Families of rows that turns and mirrors carry onto each other, the same ones carrying the whole set onto itself: the rest of each named row's family, in list order:
4 families of 5 rows:
G: [  4.1,  -4.2,   2.9,  12.4, -20.9,  -0.2,  -0.2,  15.9,   1.6,  17.2,
 -11.5,  -1.2,  15.2,  -6.5,   8.9, -21.6,   8.8,   6.1,   2.3,  17.0,
 -19.0,  10.1,  -0.5,  -7.8]
X: [-11.6,  -7.8,  14.3,  33.7,   4.2,  17.3,  -0.2,  -0.3,   2.7, -14.2,
   0.4,  -7.8, -18.4,   0.1,  -2.9, -17.0,  -3.4,   6.7, -17.3, -18.0,
  -4.9,   9.4,  -3.1,  -8.9]
S: [-12.1,  -9.0,   9.6,  43.7,  -9.5,   7.6,  -3.2,  13.3,  17.4,  -9.1,
  -2.8,  -4.0, -10.3,  -6.8,  -2.7, -18.9,  -1.2,  -4.0, -23.4,  -9.8,
  -5.5,   0.6,   5.6,  -6.5]
H: [-13.8, -12.3, -17.7,   3.2,   7.8, -11.8,  28.3,  13.4,   1.0,  -8.1,
   2.3, -11.6,   2.5,  16.7,   9.8, -16.3,   9.2,   8.0, -13.4,   0.2,
  12.5,   7.7,   5.1, -12.4]
D: [-19.7,   1.0,   1.6,   3.2,   1.8,  -7.1,   1.5,  20.9,  25.8, -21.4,
  -9.9, -23.4,   5.2,  -1.2,  -4.2,  -7.0, -13.1,   5.1, -20.5,  16.7,
  -0.7,  18.1,   1.8,  25.2]
E: [  5.5,   0.0,   1.4,   0.0,  15.6,  16.1,   7.0,   3.5,  11.1,   2.7,
   7.3, -11.1, -26.9,   1.4,  -0.1,  -8.7,   4.5,  -1.2, -26.0,   5.7,
 -24.4,   5.2,  -4.7,  23.6]
J: [-12.5,  -3.9,  -9.5,  -2.5,  -4.9,  -2.4,  -5.8,  28.9,  16.2,  -5.5,
 -14.9, -33.7,   5.1, -10.8,  -9.5,  -8.6,  -5.5,   0.0, -27.3,  19.9,
  -8.7,  19.0,  -2.7,  19.8]
R: [  1.4, -10.4,  14.3,  21.6,  -4.8,  10.2,   0.3,  10.7,   2.1,  10.0,
 -13.9,   1.4,  16.4, -11.1,   7.4, -13.6,  14.7,   7.1,   8.8,  11.3,
 -17.0,  15.0,   3.2,  -3.2]
Y: [ -6.9,  -8.5, -17.2,  -7.5,   7.5,  -9.9,  22.8,   7.9, -10.6,  -4.6,
  -8.7, -14.5,   8.7,   9.4,  10.7, -12.1,  15.5,  -0.9,  -0.2,   0.0,
   4.5,  11.8,  -5.8, -12.3]
V: [  4.7, -13.4,   6.8,  10.7, -11.0,  11.2,   9.3,  13.8,   2.9,   6.7,
  -9.7,  -0.4,  18.5,  -1.2,  24.1, -21.7,  15.0,  -3.7,  -4.7,  14.1,
 -22.1,   1.8,   7.9,   4.9]
U: [-15.2,  -8.6,   9.9,  36.9,  -2.5,  10.0,  -1.6,  17.0,   1.3, -10.3,
   4.9, -18.1,  -9.6,  -5.8,  -7.4, -11.5,  -7.4,   6.2, -17.6,  -9.9,
  -7.3,   4.5, -17.1, -16.3]
F: [-14.2, -11.6, -11.4,  -3.5,  11.1, -22.0,  17.5,  23.0,  -6.0,  -7.4,
 -19.0, -11.4,   2.2,  10.7,  13.0, -12.2,   5.5,  -9.9, -19.9,  -0.9,
   2.3,   3.3,  -1.1,  -9.3]
T: [ -0.8,  -6.9, -15.4,   2.2,  -1.1,   9.3,   3.7,  -1.2,  13.4,   1.4,
  10.8, -14.2, -31.9,   8.5,   4.7, -14.8,  -5.7,  -8.6, -29.2,   2.7,
 -25.8,  14.4,  -5.7,  11.1]
C: [ -0.6,  -9.5,  19.2,  30.0,  -3.0,   8.7,   2.3,  12.1,  -3.3,  -5.4,
  -3.9, -12.0, -11.0,  -5.4, -11.2, -18.3,  -6.2,  -3.2, -23.6, -18.7,
  -8.2,   4.5,   0.2, -15.4]
L: [-25.4,  -3.9,  -6.6,  -3.8,  -0.3, -10.3,  -2.3,  11.9,  14.8, -16.0,
 -15.3, -24.1,   7.6,  -5.6, -14.6,  -1.7,  -7.5,   9.4, -17.2,  16.0,
   4.7,  24.1,  -6.1,  11.3]
A: [-11.7,   3.0, -28.2,  -1.1,  -0.4, -15.6,  18.0,  10.6,  -4.6,  -7.3,
  -6.7,  -9.6,   5.5,  15.7,  13.8, -15.2,   5.8,  -7.7,  -9.6,  -0.3,
   9.0,   9.3,   1.5,  -2.3]
M: [ -3.3,  -1.6, -11.9,  -2.0,   9.5,  17.7,  -0.9,  -6.7,  16.4,   2.7,
   9.3, -18.5, -24.4,   4.9,  -5.2,  -7.8,   4.5,   9.4, -17.1,   9.4,
 -20.0,  16.8,   1.3,  22.7]
K: [  6.6,  -6.6,   4.4,  13.8, -12.0,   8.4,  -4.8,  -0.3,   7.3,  19.4,
  -5.8,   2.3,  20.0,  -1.7,   9.9,  -9.4,  12.1,  -6.7,  -1.8,  16.9,
 -13.5,  21.2,   1.4,  -0.3]
W: [  6.9,  -6.5,  -8.6,   1.7,  18.4,  15.6,  12.5,  -1.2,   8.5,  11.6,
  -3.4, -21.1, -26.2,  12.8,  -0.3,  -3.8,  -2.5,   0.9, -19.2,   4.8,
 -22.2,  16.4,   6.0,  13.2]
B: [-25.0,  -3.8,   6.1,   1.4,  -4.3,   4.9,  -6.4,  21.4,  11.7, -14.4,
 -19.8, -15.6,   9.2,   2.2,  -8.5,  -1.3,  -0.6,   6.8, -20.7,  19.8,
   0.7,  18.0,  -9.8,  26.1]

Which other rows belong to the same family as X? R, Y, L, M
Which other rows belong to the same family as B? H, U, K, W
Which other rows belong to the same family as V? S, J, F, T

Families of rows that turns and mirrors carry onto each other, the same ones carrying the whole set onto itself: the rest of each named row's family, in list order:
5 families of 4 rows:
Funo: [ 11.3,   3.2,   1.1, -11.1,  -8.8,   1.7, -21.8,   1.5,  29.8,   2.4,
 -10.3,   4.2,  -5.9,   3.9,  -2.3,  -2.0,  -8.4,   1.0]
kodup: [ 11.5,   3.0,  13.2, -10.4, -20.5,   4.4,  -3.0,  -5.5,  30.8,  -8.2,
  -9.1,   3.8,  -3.8,  -8.6, -10.9,  -1.9,   3.7,  -6.9]
bedim: [-13.4,  14.1,  10.6,   4.6,  -0.7,   7.8,  -7.1,  18.3,  12.2, -12.2,
   8.1,  15.5,  -0.7,   9.4,  11.6, -12.8,  -9.7, -10.8]
Zedim: [  9.2, -11.5,   5.3,   4.2,  14.6,  -0.7,  12.3,  23.4, -11.4,   4.5,
  11.6,   2.7,   1.4,  -4.9,   5.4,  -2.2, -27.9, -10.3]
Zakub: [ 14.7, -14.0,  -0.5, -26.0,   6.7,  -2.0,  12.5,  19.8,  -7.6,   5.9,
   0.8,  -1.4,  -1.6, -12.4, -12.2,   6.9,  14.1,   6.9]
lavot: [ 25.7, -18.2,   8.0,  -9.3, -10.2,  -2.7,  15.6,   4.9,   6.2,  -3.8,
   5.2,  -1.5,  -7.3, -22.5, -18.3,  11.8,  -6.0,  -2.9]
tagit: [  8.9, -18.2, -16.2,   0.4,  -1.2,  -8.8,   2.3,   9.1,  -5.2,  -3.7,
   3.9, -12.4, -15.3, -18.6, -20.6,   5.3,   5.0,   1.9]
meden: [ -8.4, -12.5,  -9.4,  13.5,  12.2,  -5.1,   8.7,  14.0, -17.9,  -8.3,
  14.9,  -4.4,  -7.7, -12.7,   0.5,  -6.4,  -1.2, -16.3]
rusak: [ -4.4,   2.8, -10.0,  -0.7, -12.4,  -3.6, -11.8,   2.4,  16.4,  -7.9,
 -11.9,  -8.7, -13.5,  -6.5, -16.3,  -7.8,  13.4,   1.8]
mugos: [ 24.5, -17.8,  -7.6,  -4.7,  -3.9,   6.6,   0.6,  15.1,   4.3,  -0.1,
   8.3,  -3.1,  -4.7, -11.8, -20.0,  20.6, -11.1,   4.3]
rofu: [-21.9,   8.8,  -3.4,  11.0,   0.8,   0.3,  -5.1,   6.2,   3.5, -12.2,
  -0.6,  -1.5,  -5.7,  -0.4,   4.5, -20.2,   7.0, -15.6]
Nif: [-10.7,   7.7,   4.7, -14.8,  10.3,  11.4,  -1.9,   8.1,   5.4,  -1.0,
   0.1,   8.2,  10.2,   2.7,  13.6,  -9.8,  19.8, -16.1]
Pepu: [ -7.1,  10.0,  12.4,   0.7,   6.8,  -0.8,  -7.7,  14.8,  10.9,  -2.5,
   2.8,  12.5,  -2.0,   9.5,  17.1, -17.8, -18.3, -12.4]
Nefe: [  7.9, -13.8,  15.5,   2.2,   5.3,  -2.8,  22.4,  11.2,  -7.4,  -9.3,
  20.5,   9.9,  -2.7, -16.9,   5.8,  -1.2, -12.9, -19.6]
zoleb: [  3.9,   4.5,   1.0, -24.3,  -3.6,   9.9,  -0.6,   9.3,  13.0,   4.6,
 -15.4,  -1.9,   6.1,  -2.0,  -9.5,  -1.6,  23.0,   2.6]
barem: [ -0.6,  -9.9,   3.3, -16.2,  20.4,  -0.7,  11.1,  19.4, -15.7,   0.7,
  15.9,  10.1,   2.6,  -7.4,  11.1,  -1.1,  10.9, -11.5]
tebi: [  8.0,   5.7,  -0.4,  -9.0, -15.7,   7.2, -19.8,   6.1,  29.9,  -7.3,
  -4.5,   5.8,  -6.3,   3.2, -10.8,   4.3,  -0.5,   4.5]
fodur: [  3.2,  -8.9,   3.1,   8.7,  10.6,   6.9,  13.8,  26.6, -13.1,  -4.8,
  20.8,   6.1,   1.5,  -5.3,   2.3,   3.5, -21.5, -11.1]
nemu: [ -7.0,   8.5,  20.3,   1.1,  -4.8,   4.2,   4.2,   1.0,  15.2, -14.2,
   7.4,  14.2,   0.5,  -2.8,  13.2, -14.1,  -3.6, -23.9]
rusir: [ 27.9, -17.9,  -6.0,  -7.1,   0.8,   1.6,  -2.3,   9.7,   7.1,   9.9,
  -2.2,  -6.4,  -2.2, -11.0, -14.5,  13.4, -18.2,   2.5]

Which other rows belong to the same family as zoleb? Zakub, Nif, barem
Which other rows belong to the same family as lavot? kodup, Nefe, nemu
Which other rows belong to the same family as Zedim? Funo, Pepu, rusir
Which other rows belong to the same family as mugos? bedim, tebi, fodur

Families of rows that turns and mirrors carry onto each other, the same ones carrying the whole set onto itself: the rest of each named row's family, in list order:
4 families of 8 rows:
kug: [ 24.1,   1.4,  -6.7,  14.2,  -0.7, -17.3,   6.0,   4.4,   8.7,  14.9,
  10.2,   7.1,  -3.5,  -8.7,   2.0,  -1.2,  10.7,  -5.5, -16.8,   0.1,
   3.5,  13.3]
sas: [ -7.7,   1.5,   1.9,   6.9, -19.2,  15.9,  -4.2,   3.0,  13.7,  20.9,
   9.8,   5.4,   7.3,  -8.8,  -4.0,  15.5,  -6.7,  12.7,   2.0,  21.8,
  -1.4,  -6.6]
tam: [ -3.7,  -1.8,  -7.8,   1.7, -20.3,  15.5,  -8.1,  -0.2,   9.7,  22.5,
   7.1,   2.7,   8.4,  -1.0,   2.2,   9.3, -18.2,   1.2,  -2.0,  19.6,
   6.6,  -7.0]
fovaz: [ -2.1,   6.4,   3.3,   5.8, -16.7,   8.4,  -5.6,   6.3,   8.6,  23.4,
  10.0,  10.9,   6.9,  -7.3, -10.3,  13.4,  -8.3,   5.5,   0.7,  23.9,
  -1.9,  -7.5]
Tunen: [  0.1,  -3.9,   0.8,  -8.9,  -3.9,  10.8,   3.9,  11.0,  11.2,  31.2,
  -8.1,   8.1,   3.7,   4.1,  21.7,  -7.7,   9.9,  18.3, -17.1, -16.5,
  -8.0,  -2.9]
tota: [  1.6,  -4.6,   7.2,  -8.5, -16.6,  13.1,   2.5,  17.5,   2.2,  27.9,
  -6.5,   6.0,   5.2,  13.7,  18.5,  -3.9,  12.3,  20.9,  -5.0, -11.6,
  -8.7,  -2.0]
Zope: [ -7.2,   1.8,  -2.9,   4.7, -18.1,   9.7,  -2.8,   2.8,  11.5,  14.3,
  12.8,   9.1,  11.5,   0.1,  -6.9,  11.9, -14.8,  11.0, -11.8,  15.6,
   1.4,  -9.5]
ginem: [-12.8,  -9.2,   5.6,   7.5,   3.6,  -3.1,   6.4,  -7.8,  11.0,  11.6,
   7.0,  -0.7, -17.9,   4.0,   8.6,  24.3,   8.8,   7.6,   8.4, -13.1,
  20.9,   4.5]
nugeb: [ 11.3, -12.8,   7.7, -13.8,  18.3,   6.0,   8.9,  -1.6,  -3.0,  -1.4,
  -2.8, -10.3, -10.3,   4.5,  16.3, -13.2,  15.7,   3.2,  10.2, -24.0,
   7.2,  12.4]
faf: [-15.3,  -9.1,   0.5,   6.5,   5.9,  -2.0,   7.4,   1.7,  13.9,  14.7,
   5.3,  -1.2, -15.2,   2.5,   4.0,  25.2,  12.5,  13.1,   0.4,  -9.6,
  20.0,   1.5]
nenu: [ 18.8,   1.7, -11.3,  13.2,  -6.9, -10.0,  -0.2,   6.0,   8.9,  11.3,
   2.3,   3.7,  -9.9,  -3.0,  -1.4,  -5.5,  15.2,  -5.6, -13.4,  10.9,
   9.3,  17.7]
kesul: [ 23.6,   3.0,   4.2, -15.1,  -2.1,  16.0,  -3.4,  11.6,  -5.2,  10.2,
   0.9,   2.3,  14.1,  -6.6,  -2.9, -24.4,  -3.1,   2.0,   0.6,  12.4,
 -16.6,  -0.4]
Sutu: [ -8.1, -10.2,   3.1,  -0.6,   3.2,  -3.7,   2.7,  -5.6,   3.3,  20.1,
   4.3,  -1.9, -13.3,  -1.9,   3.1,  36.0,   2.4,   6.6,   3.1, -14.0,
  11.8,  12.0]
ror: [ -8.9, -10.8,  -1.1,   5.5,   6.0,   2.6,   5.8,  -6.5,   9.9,  13.8,
   6.0,  -5.5, -16.6,  -4.7,   8.8,  25.4,  -3.2,  14.4,  -2.6, -18.7,
  19.9,   6.9]
Dofu: [-10.6,  -4.3,  14.0, -20.8,  11.2,  21.1,  -7.8, -11.1,   5.3,  13.8,
  -2.1, -13.5,   6.6,  -5.9,   0.6,   1.6,  -7.7,  15.6,  18.9, -10.1,
  -5.2, -12.7]
Momol: [  7.0,  -3.9,   4.5,  -5.5, -12.2,  11.1,   5.2,  18.0,  10.4,  32.9,
  -8.0,   1.0,   4.2,  13.2,  17.7,  -0.6,  10.8,  16.3,  -7.3, -17.1,
  -3.6,   4.5]
lafav: [ 21.2,  -2.4,  -8.6,  12.3, -11.2,  -9.4,   9.5,   8.2,  -1.0,   7.4,
   7.6,  16.7,  -3.4,  -1.1,   5.1,  -0.5,  10.7,  -6.0, -14.4,   2.8,
   8.2,  16.0]
Fifeg: [ 21.8, -10.3,   7.0, -12.7,  19.2,   0.2,   4.0, -11.7,  -5.1,   5.8,
  -6.1,  -3.6,  -9.1,  -6.8,  13.0, -10.3,  14.3,   1.9,  11.5, -26.5,
  -0.3,  10.7]
tufom: [ 14.7,  -5.1,  14.0, -10.6,  20.8,  -4.7,  10.1,  -2.9,  -5.8,  -1.7,
  -1.5,  -0.8,  -6.0,  -5.8,   3.7,  -8.5,  21.7,   8.6,   6.0, -26.7,
  -2.1,   9.8]
nusim: [ 18.0,  -8.0,   8.2, -14.9,  20.6,  -2.3,   7.5,   1.2,  -8.3,   0.6,
  -2.3,  -3.7,  -9.7,   5.8,   9.7, -15.7,  12.8,  -3.2,   7.6, -23.4,
   5.7,  11.8]
Bekib: [ -0.5,  -2.9,   1.8,  -4.6,  -4.1,  14.5,  -0.8,  17.5,   0.8,  37.3,
   1.8,   4.7,   5.3,   3.7,  12.6,  -8.2,   6.0,  18.3, -12.7, -24.0,
  -0.4,   2.4]
ved: [ 10.9,  -3.9,   4.1,  -3.8,   4.9,  -3.7,   3.3, -19.6,   3.4, -16.6,
   4.3,  -3.0,  -1.3, -11.9,  -5.8,   9.3,  -2.0,  -7.9,  16.3,  17.0,
   4.6,   1.1]
kuz: [  3.9,  -3.0,   5.7,  -2.7,  14.3,   2.6,  -2.4, -13.4,  -4.3, -10.8,
  15.2,   0.5,  -6.8, -16.5, -12.5,  -0.4,  -4.1,  -7.3,  16.8,  16.4,
   7.9,   0.5]
baf: [  7.5,  -1.0,   3.7,   0.3,  18.0,   0.7,   0.8, -12.0,   2.6,  -6.4,
  13.9,  -5.4,  -7.8, -15.3, -12.6,   3.4,  -5.1, -12.1,  15.4,  11.7,
  14.0,   7.0]
pezi: [ 23.3,   1.9,   4.7, -14.1,  -4.9,   7.4,  -5.5,  -2.5,  -2.7,   5.8,
   1.7,  11.5,  19.6,  -2.7,  -3.1, -24.4,   2.2,  -1.0,   2.0,   7.6,
 -18.8,  -5.6]
gosu: [ -9.9, -10.2,  11.9, -22.2,   1.3,  27.7,  -5.7, -13.9,  -2.3,   4.7,
  -2.2,  -1.2,   6.0,   1.0,   4.7,   3.0, -10.8,  18.2,  16.6, -10.5,
  -2.5, -11.8]
Tabep: [ 18.6,   3.0,   3.5,  -8.1,  -2.4,  14.5,  -0.7,   3.2,   0.7,   0.2,
   1.2,   4.3,  17.0,  -6.3,   3.4, -35.3,   1.5,   3.1,   1.1,   6.9,
  -7.4,  -9.3]
karar: [ 23.0,   2.9,  -8.0,   7.1,  -4.1,  -8.5,   0.1,   9.6,   9.6,  12.3,
  -1.5,   4.4,  -9.7,  -5.5,   7.8,  -3.6,  20.1,  -8.8, -13.0,   7.1,
   1.3,  16.8]
boren: [ -8.7,  -7.9,  22.1, -21.3,   8.3,  23.8,   2.8,  -1.7,  -3.4,  10.3,
   5.5,  -2.1,   6.9,   0.4,   7.1,   5.3,  -8.6,  14.8,  22.3, -12.1,
  -5.3, -12.4]
bigi: [ 14.1,  -5.2,   3.0,   0.7,   5.2,  -0.2,  -3.5, -19.4,  -4.6, -10.0,
  14.2,  -2.9,  -0.6, -11.7, -15.8,   9.0, -10.5,  -6.0,  16.7,   6.6,
   8.9,   4.7]
nudoz: [-13.4,  -8.6,  18.3, -16.1,   5.8,  22.6,   2.6,  -4.3,  -5.1,  10.1,
   8.9,  -4.3,   6.8,   2.6,  -1.8,   2.9, -13.2,  18.5,  23.5,  -7.1,
   3.8, -11.2]
malad: [ 24.9,   3.4,  10.2, -15.1,  -4.4,  16.1,  -3.5,   4.0,  -9.1,   7.1,
   1.9,   1.9,  11.1,  -5.1,   1.9, -25.5,  -4.7,  -5.0,   9.4,   9.4,
 -14.2,   3.2]

Which other rows belong to the same family as tufom? tam, Sutu, Dofu, lafav, Bekib, ved, Tabep
Which other rows belong to the same family as kug? Tunen, Zope, ror, Fifeg, pezi, gosu, bigi
Which other rows belong to the same family as boren? sas, ginem, nenu, kesul, Momol, nusim, kuz

